128 stands for zero in the data rows.
Every row has a hidden score. How much higher is the second row's score than the first row's in each pair? 10 means about the same, 20 much higher and 0 much lower. The score is a weighted sum of the row's numbers plus the product of two more (or one squared), each taken from its middle value.
[167 183 102  96 120  93 109 111 145 152 106 136 140 151 106 131]
[ 89 201  99 126 108 108 105 106 112 137 104 128 225 164 118 116] 6
[129 117 128 142 140 104 157 113 139 131 155 100  97  96 177 132]
[ 88 111 158 200 189 114 109 122 148 145 102 107 133  96 137  97] 10
[230 186 111 134 111 112 107 117 106 128 103 109 106 148 103 138]
[104 128 111 141 103 117 115 113 113 165 185 113 155  98 144 148] 5
[ 86 127  91 112  91  89 170 255  94 143 141 171  99 104 101  97]
[155 101 101 164 106 131  97 105 130 148 131 132 130 173 105 136] 1
[148 109 139  93 172 115  97 129 188 132 104 109 120 175 103 116]
[103 121 118 138 140 113 145 118 127 154 177 106 186  96 102 114] 4
[ 88 158 104 166 112 112 123  94 134 141 117 128 130 162 118 157]
[151 192  87  93 180 109 134 170 130  84 153  97 119 136 136  83] 13
[136 119 136  92 204 113 136 115 171  85 164 111 172  99  95 109]
[ 96  90 190 191 148 104 105  88 187 107 147 118  95  99 168 122] 11
[106 163 169  99 144 146  94 133  86 127 152 150 154 103 114 108]
[119 114  92 145  94 163  89 110 147 149 184  96 125 152 100 170] 12
[105 107  89 137 189 157 145 216 110 100 101 104 106 149 120 109]
[ 83 166  93 137  96  99 154 108 138 108  97 109 183 146 160 169] 7
[117 128 120 110 103 167 176 151  91 154 139  95 168 100  95 140]
[113 109  88 153  84 185 179 201 122  93  95 103 127 151 142  98] 13
[ 89 116  89 148 102  86  97 106 129 104 213 120 224 134 168 123]
[135 105 118 177 117 103  99 112 128 173 127 132 186 102 125 115] 10
[144 155  92 144 128  96  92  91 141 115 218 106 137 118 169 110]
[ 88  91 196 105 139 155 148 143 137 127 101 100 108  94 182 137] 10
[144 128 143  92 191 115 149 105 173  91 142 113 167  97 105 104]
[ 86 124  98 136 126 101 105 111 116 106 224 107 168 115 180 148] 8
[118 118 144  94 136 100 158 108 166 155 177 120 144 112 118  89]
[173 196  97 202 124  98  95  99 161 123  95 110 106 137  97 141] 13
[144 109 154 130 125 131  95 122 106 135 166  96 185 105 116 137]
[144 113 116 106 126 151 105 136  96 133 107 203 105 174 118 101] 12
[ 93 113  84  88  98 190 130 255  81 133  86 118 153 110 157 143]
[180  91 107 164 143 103  91 108 160 126 101 105 122 144 198 108] 10
[184 132 120 121 130 109 170 144  99 149 155 109 100 104 112 116]
[110 150 134 119 142 108 150 119 106 147 130 168  87  92 140 142] 11
[188 186 100 141 120 114 110 116 106 124 113 114 119 161 120 118]
[118  90 176 191 154 142 126 184 121  97  89  97 120 123  98 123] 11
[195  93 109 113 116 129 102 103 106 123 110 213 112 151 102 155]
[141  92 105  96 119  95 140 112 209 175 106 150 117 184 111  91] 8
[117 135 141 142 126 121 197 154 117 151 144 107  96  99  98 113]
[ 97  91 153 106 139 201 139 144  91  84 182 171 128 105  91 120] 11
[123 131 122 132 147 147 156 131 110 160 127  97 167 104 110  95]
[138  90 108 186 118 122  94 101 168 139 104 115 125 149 172 120] 11
[ 93  96 175 136 167 233 125 174 110 100  89 101 111 115 112 114]
[133 116 117 152 145 110 155 126 116 127 110 192  99 137  93 111] 10
[192 155 104 107 210  98  98  91  91 154  96 147 139 161 111  94]
[ 96 187 164 159 128 150 125 175 110  85 145 102 120 103  97 108] 14
[149 210  98 132 116 101  90 110 130 134 104 109 114 132 168 153]
[ 90 137  88 139 170 182 100 177 120  97 106 181 103 126  97 123] 11
[214 170  98 137 122 102 103 107 118 128 114 139 116 151 109 119]
[132 189 155 158 139 130 133 124 120  86  95 106 134 103 107 144] 11
[ 86 111  90 145 134 106 111  95 135 121 175 121 147 117 195 161]
[137 151 119 111 128 115 149 107  96 161 184 108 170 104 111 107] 10
[170 100 178  98 137 100  96 194 144 142 137 120  99 113 126  93]
[149 163 106 173 115 118 103 120 138 145  97 124  97 159 104 134] 6
[148 139 117 117 114 112 168 120 104 147 176 105 160 100 109 122]
[ 95  90  87 114 127 199  94 212  91 120 155 150 184 117 103 102] 10
[124 116 125 145 155 110 166 105 119 175 134 108 177  94  99 110]
[134  97 103  88 161 109 164 101 190 172 118 147  99 152 100 113] 14
[127  90 184  93  87 139 132 133 194  92 198 103 161 108 104 112]
[108 118 108 113 255  82 109  99  99 100 139 123 129 131 204 121] 11
[150 211 104 173 127  97 104 107 147 134  90 115 137 148 108 101]
[112  90 160  89 126 204  92 239 189 121 104 120  88 109 107  92] 16
[126 163 102 135  97 122  98  99 115 121 124 114 105 132 197 192]
[145  92 108 120 105 138 103 127 124 106  91 192 126 130 140 186] 11
[101 122 125 103 202  95 116 112  90 113 133 117 248 161 119  95]
[ 96 192 100 107 109  98  96 109 103 106 115 183 133 136 170 181] 13
[155 157  99 114 131 101 102 115 105 107 184 101 166 132 171 112]
[120 131 153 107 132 162  98 134  90 141 123 216  99 103 119 110] 13
[ 85 196 109  89 150 213 107 219 110 106  89 105 168  97 108  97]
[150  91 181 111  87 126 120 117  99 152  88 110 127  92 146 250] 11
[111 128 146 155 111 130 165 107 111 159  95 107 121 106 104 196]
[113 112 119 148 139 140 154 102 119 160 112  97 182 154 103 102] 5
[171  97 129  98 173  93 123 108 175  85 141 127 217  95  98 125]
[125 102 122 161 122 116 168  99 145 151 133 116 102 167  98 125] 10
[104  85 170 134 189 161 130 170 107  86 158  98 145 113 110  93]
[149 129 110 103 133 145  99 122  98 140 113 184 102 174 103 131] 11
[104 120 147 109 142 126 128 114 100 132 134 179 163  88 150 110]
[110 101  87 154 149 144 126 137 119 155 154 161 119 110 124  97] 9
[123 146 165 142 107 115 159 189  97 134 135  94 145 103  96 107]
[ 92 157  85 118 148 188 118 243  97 108 105  96  99 171 130  85] 12
[165 147 134 120 145 141 108 138 109 144 147 109 118 101 122 107]
[112 101  98 155 126 108 166 101 147 132 117 118  99 140 155 169] 9
[103 108 114 118 104 119 156  99 106 126 162 101 153 162 167 151]
[121 122 116 108 129 171 155 133 108 173 142  98  93  95 168 123] 10
[128 113 125 167 144 114 170 121 131 142 107  98 107 180  98 106]
[104  94 221  93 179 133 122 175 153 106  95 111 126 124 106 106] 15
[130 127 124 135 146 108 174 136 123  88 145 110 183 101 113 113]
[187 107 130 118 127 113  99 121 105 135 134 107 109 200 120 132] 13
[104  91 184 115 127 146 169 147  90 134 166 136 122 114 108  96]
[ 88 154  89 111 106  85 102 255  99  92 133 173 109 105 178 118] 17
[129 106 122 130 126 118 179 117 118 135 124 107 110 194  93 137]
[115 119 111 105 104 139  92 147 103 143 137  98  99 156 199 174] 9
[142 119 124 117 111 134  93 124  97 131 158 111 108 212 112 147]
[122 106 123  88 168 111 181 108 169 167 109 118 109 162  99 110] 8
[131 176 122 122 134 142 149 143 107  86 146 100 186 106 117  88]
[102  96 120 157 130 192 105 201 162  87 105 157 107 102 132  88] 14
[129 104 112 165 112 104 176 120 154 124 100 107 114 156 153 118]
[203 104 107 122 153 115 107 122 115 135 111 108 114 194 115 120] 13
[113 114 133 121 128  97 130 108 106 132 151 157 176  94 150 138]
[112 150 153 133 149 132 141 130 108 160 150 103 139  98 102  99] 10
[116 127 112 160 155 112 144 124 125  86 190 104 201  95  95 114]
[149 120 137 131 102 142 109 140 111 147 168 112 105 106 120 154] 13
[151  98 137 124 130 128 105 122 104 118 115 194 106 178 100 122]
[ 98 159  87 123  91 120 107 105 133 138 128 216 191 117 116 108] 6
[ 85 102 114 113 151 153 109 113 122 130 114 174 155 181 107 113]
[110  94  86 153  83 108 145 172 110 151 234 150 117 117 120  96] 11
[ 91 185  97 119  96  99 118 102 101 119 201 194 110 136 109 161]
[108 108 103 139 100 148  90  95 125 120  92 171 118 139  96 255] 8
[115 101  98 130 103 140 154  98 127 162 105 114 105 124 181 188]
[106 123 191 134 137 173 102 106 112 156 133 102 151  99 126 105] 11
[ 85 159 103 103 129 123 121 129  89 104 197 183 134 157 121  99]
[132 124 126 100 121 108 178 148  95 135 156 166 144 102  98 112] 8
[152 153  99 159 131  93 103  97 152 114  93 126 157 122 182 117]
[105 144 141 142 135 129 138 116 119 157 154 104  88  98 169 116] 12
[108 122 156 149 181 140 136 112 133 143 167 104  88  94  95 132]
[129 147 149 115 116 148  92 133  96 135 164 100 189 101 104 137] 7
[180 102 112 151 125 123  98 113 141 143 121 105 103 177 105 148]
[164 112 120 127 112 169 102 111 105 157 132 109 101 184 108 133] 9
[109 168 147 106  99  88 128 222 111 112 163 116  92 135 107 139]
[143 104 144 153 126 111 150 133 125 128 109 149  99  95 177 101] 2
[124  95 195  99  88 149 125 148 205 105  95 116 180 119 100 110]
[204 121  98  89 113 100  99  99 189 117  95 135 142 128 165 152] 8
[101 137 147 129 104 154 133 131  96 136  94 100 152 100 173 164]
[134 106 121  90 135 119 154 118 179  89 150 127  95 184 107 135] 17
[113 147 170 112 151 104 120 116  88 100  98 149 139 110 206 121]
[142 180 108 132 131 119  99 114 104 110  98 101 122 133 181 173] 9
[123 101 105 137 109 128  97 108 122 153 108 120 111 157 213 149]
[ 95 147 177  98  93  96 137 255  97 139 101  97 129  95 171 106] 18
[164 165  98 150 111  99  93  98 154 121  95 119 152 144 179 110]
[ 87 158 107  90 144  95 103 104 189 138 191 136 155 148 120  86] 15
[116 109 116  96  93 103 116 145 159 177 182 142 105  98 144 144]
[177 120 155 121 121 127 106 132 105 133 127 189  97 102 110 118] 11
[142 104 109 160 127  99 152 109 145 144 112 103  93 174 156 119]
[ 94 191 104 146 178  96 100  97 143 132 194 102 141 133 108 100] 13
[154 100  89 119 187 149 154 143  92 158  91 129 134 111  98 141]
[113 132 142 103 106 140 158 140  86 118 167 169 165  96 103 107] 9
[126 153 107 152  98 105 108  97 113 113 109 129 133 138 170 192]
[ 85 110 106 165 144  99 169 100 165 149 132 110 102 158 100 156] 11
[150 115 150 122 133 104 102 104 105 126 125 166 210  93 102 142]
[105 173 169 152 113 165 118 134 122  91  87 107 121 102 148 145] 13
[104 175 154 141 137 159 119 138 127  94 154  98 160 102  99  97]
[129  95 131  91 128 102 162 122 154 140 130 107  97 159 179 122] 6
[123 118 136 140 113 133 177 128 106 180 150 109 137 101 116  90]
[110 132 199  94 147 124 108 137 190  84  89 107 127  97 185 122] 16
[142  93 128 197 144 119  91  94 138 129 117 108 107 134 182 127]
[154 218 117 144 122 128 109 120 118 114 105 106 115 152 100 128] 16
[132 126 144 103  82 121  88 120  98 133 138 135 175  92 177 181]
[151 103 138 195 128 120 104 113 148 153 130 123 118 102 123 106] 10
[ 90 129 120 156 187 105 158 122 148 211 111 101  98  96  99 128]
[146 102 112 130 115 153 102 145 100 135 121 118 122 206 119 114] 9
[115 174 165 138 164 112 129 153 114  85 159  93 134 109  98 116]
[ 91 161 166 152 154 190 134 122 110  83 145 101 154  97  97 102] 10
[141 132 147  95 167  99 178 152 164 134 139 105  96 100 110 100]
[ 90 129  88 168 129 222 109 190 119 109 122 107  99 130 102 133] 13
[171 170  98 155 115 101 117 100 144 129 105 135 124 168 114 102]
[121 127 145 107 122 145 101 145  87 129 134 239 103 104 113 109] 11
[ 84 171 166 153  84 129  96 147 169 103 118 197  90  97  97 140]
[127 121 175 118 134 128  94 165  99 120 152 178 105 102  95 129] 6
[123 192 113  91 102 116 103 129 203  94  91 124 156 110 159 142]
[ 87 131 107 117 118 124 147 100 109  91 191 106 247 131 115 133] 3
[127 158 141  86  83 128 124 141 141  85 161 187 123  99  89 168]
[152 178 101  93 121 107  87  96 165 138 106 130 107 148 187 131] 5
[113 100 209  91 108 115 162 132 165 125 139 103  94  97 162 139]
[129 135  89 137 157 131 104 233 120 113 111 168 109 102 107  96] 10
[125  98 117  90 143 115 178 106 175 118 117 110 127 149 139 142]
[176  96 108  91 133 107 197 101 150 168 117 123 106 163  97 119] 10
[ 93 117 102 135 133 110 204 106 149 103 169 124 100 138 140 126]
[170 121 134 121 109 110  91 133  94 136 114 195 184  99 104 129] 10
[124 103  98 173 136 115 138  94 138  90 180 127 137 170 113 112]
[170 107 127 147 125 120  95 112 110 160 158 111 176 107 115 116] 7
[146 108 126 121 131 131 175 118 108 111 117 171  95 173  92 116]
[110 133  99 101  93  89 158  92 226 105 127 148 117 142 158 145] 12
[130  99 117 158 106 120  97 128 143 115  88 170 149 152 150 114]
[122 153 141 132 115 121 148 143 108  89 177 106 155 107 103 134] 13
[138 126 108 108 133 163 168 128 105 164 105  99 100 180  96 126]
[152 120 130 116 162 103 151 112  92  95 178 123 200 100 120 102] 9
[131 106 115 148 131 114 143 115 147 132 115 106 109 161 160 115]
[131 133 130 112 110 124 101 113  95 147 144 195 198  95 106 111] 8
[153 106 134  94 125 138 107 130  90 119 136 162  95 180 109 156]
[106 118 152 111  96  96 153 121 161 153 100 162 132 116 104 162] 9
[107 117  84 134 146 160 121 158 100  94 122 212 110 132 105 129]
[ 86 130 109 163 133 100 119 108 147  99 199 115 189 147 115  94] 9
[122 119 129 147 138 112 136 125 118  83 142  99 169  96 170 150]
[133 196 118  96 120  90  91 104 178 134  95 119 126 151 168 129] 14
[157 200 101 175 112 106 102  94 142 130 108 123 112 155 103 131]
[164 114 104 182  83 129 161  97 153 146  97 111 145 161 109  97] 4
[111 154 185  94 156 128 129 143 160  93 149 107 117 111 102 115]
[ 96 166 123 144 130 140 122 117 135  89 161  96 157  97 161 122] 6
[127 130 139 175 127 111 180 120 125 159 153 108  92 105 110  99]
[122  91  83  91 157 174 155 174 198 122  93 111 130 106  94 148] 11
[149  91 113 173 148 128 101 123 127 170  97 119 107 180 128  91]
[106 124 126  90  99 104 143 113 130 148 180 105 180  98 181 130] 9
[100 197 124  89  88 174 122  92 122 119 189 101 173 111 162  94]
[152 100 122  96 175  92 143 119 255 144 137 117  98  96  98 113] 5
[136 131 130 126 117 109 184 108 106 151 143 102 194 103 105 115]
[183 105 114 133 118 128 111 113 112 130 114 121 106 197 127 130] 14
[133  96 100 158 126 121  95 104 125 144 128 109 106 146 164 189]
[123 114 136 157 141 141  94 107 137 135 103 110 135 209  96 108] 11
[123 117 161  87 143 112 136 129 148 153 143 106  96 102 168 128]
[149 118 119 174 129 109 146 131 141 165 131 117  98  98 107 125] 9
[110  91 120 175 135 118  93 121 169 119 107 104 125 159 201 100]
[107 122 129  91 148 122 122 115 186  87 143 111 175 102 178 116] 11
[178  96 108 124 122 120 104  99 122 142 159 122 104 171 114 162]
[209 119  99 149 106 102 138  92 131 123 101 157 125 148 132 115] 8
[134  95 119  96 132 108 154  99 190 127 129 119 106 154 154 132]
[190  94 105  92 155 106 182  99 159 167 100 116 106 164 106 110] 9
[118 125 141 140 135 144 104 126 119 176 123 100 193 100 113 100]
[168 164 102 164 120 105 100 121 146 123 108 112 119 161 103 132] 16
[148  98 132 168 139  92 102 111 143 142 136 105  99 195 102 136]
[ 90 178 114  87  85  97  95 124 167 103 121 160 162 140  99 213] 12
[169 106 129 159 126 102 100 111 114 145 141 108  97 174 103 163]
[136  97 113 146 150 151 149 115 136 180 106 106  99 161  99 107] 5
[109 139 143 121 121 129 101 131  96 176 164 110 179 112 123 101]
[151 119 151 106 142 134  92 144  95 141 146 104 197 108 119 107] 11
[122 118 118 160 145 188 151 129 140 157 124 111  96  95  96 105]
[105 160 172 152  83 145 159 149 121  93 157 103 130 110 107 109] 15
[ 99 129 189 103 105 127 151 143  90 103  86 129 130  97 136 225]
[144 206  97  90 132  93  95  91 194 130  96 116 132 128 197 109] 6
[106 165 157 164 112 141 145 140 118  90 103 123 132 124 108 121]
[113  91 209 130 136 132 141 140 102  88  89 200 118 124 109 113] 11
[137 105 115  91 136 105 164 105 192 147 114 119 110 192  95 120]
[229 157 100 151 111  93 123  95 114 136 104 152 121 142 120 101] 8
[150 151 146  91 168 118 129 124 157  92 151 107 156  99  96 124]
[122 130 160 105 160  92 153 149 228  88 142 127  92  96 100 110] 14
[118 124 100  88  98 128 123 101 136  91 190 112 133  92 162 251]
[166  94 113 179 146 124 106 117 145 154 100 104 120 169 109 105] 7
[130 114 112 129 145 138 187 130 110 168 136 104  97 100 106 148]
[124 138 153 120 122 134  95 164 117 141 109 205 102  95 104 114] 14
[130 112 126  92 150 143 192 143 169  89 137 145 103  99 108 112]
[155  92 113 136 114 118  98 135 116 129 100 100 119 157 230 132] 6
[184 151 113 104 117  88 163  96  92 123 101 145 135 140 163 131]
[140 111 123 112 128 135 100 171 105 123 111 231 121  98  99 122] 12
[187 119 146 107 129 139 113 162  93 126 108 172  99 103 113 123]
[167 166  96 104  95 107 133 103  93  96  97 221 154 138 100 162] 9
[154 208 101 134 146 111  90 103 135 113  92 102 135 133 152 143]
[174 164  90 132 110 100 105  92 128 137  94 115 109 117 196 184] 9
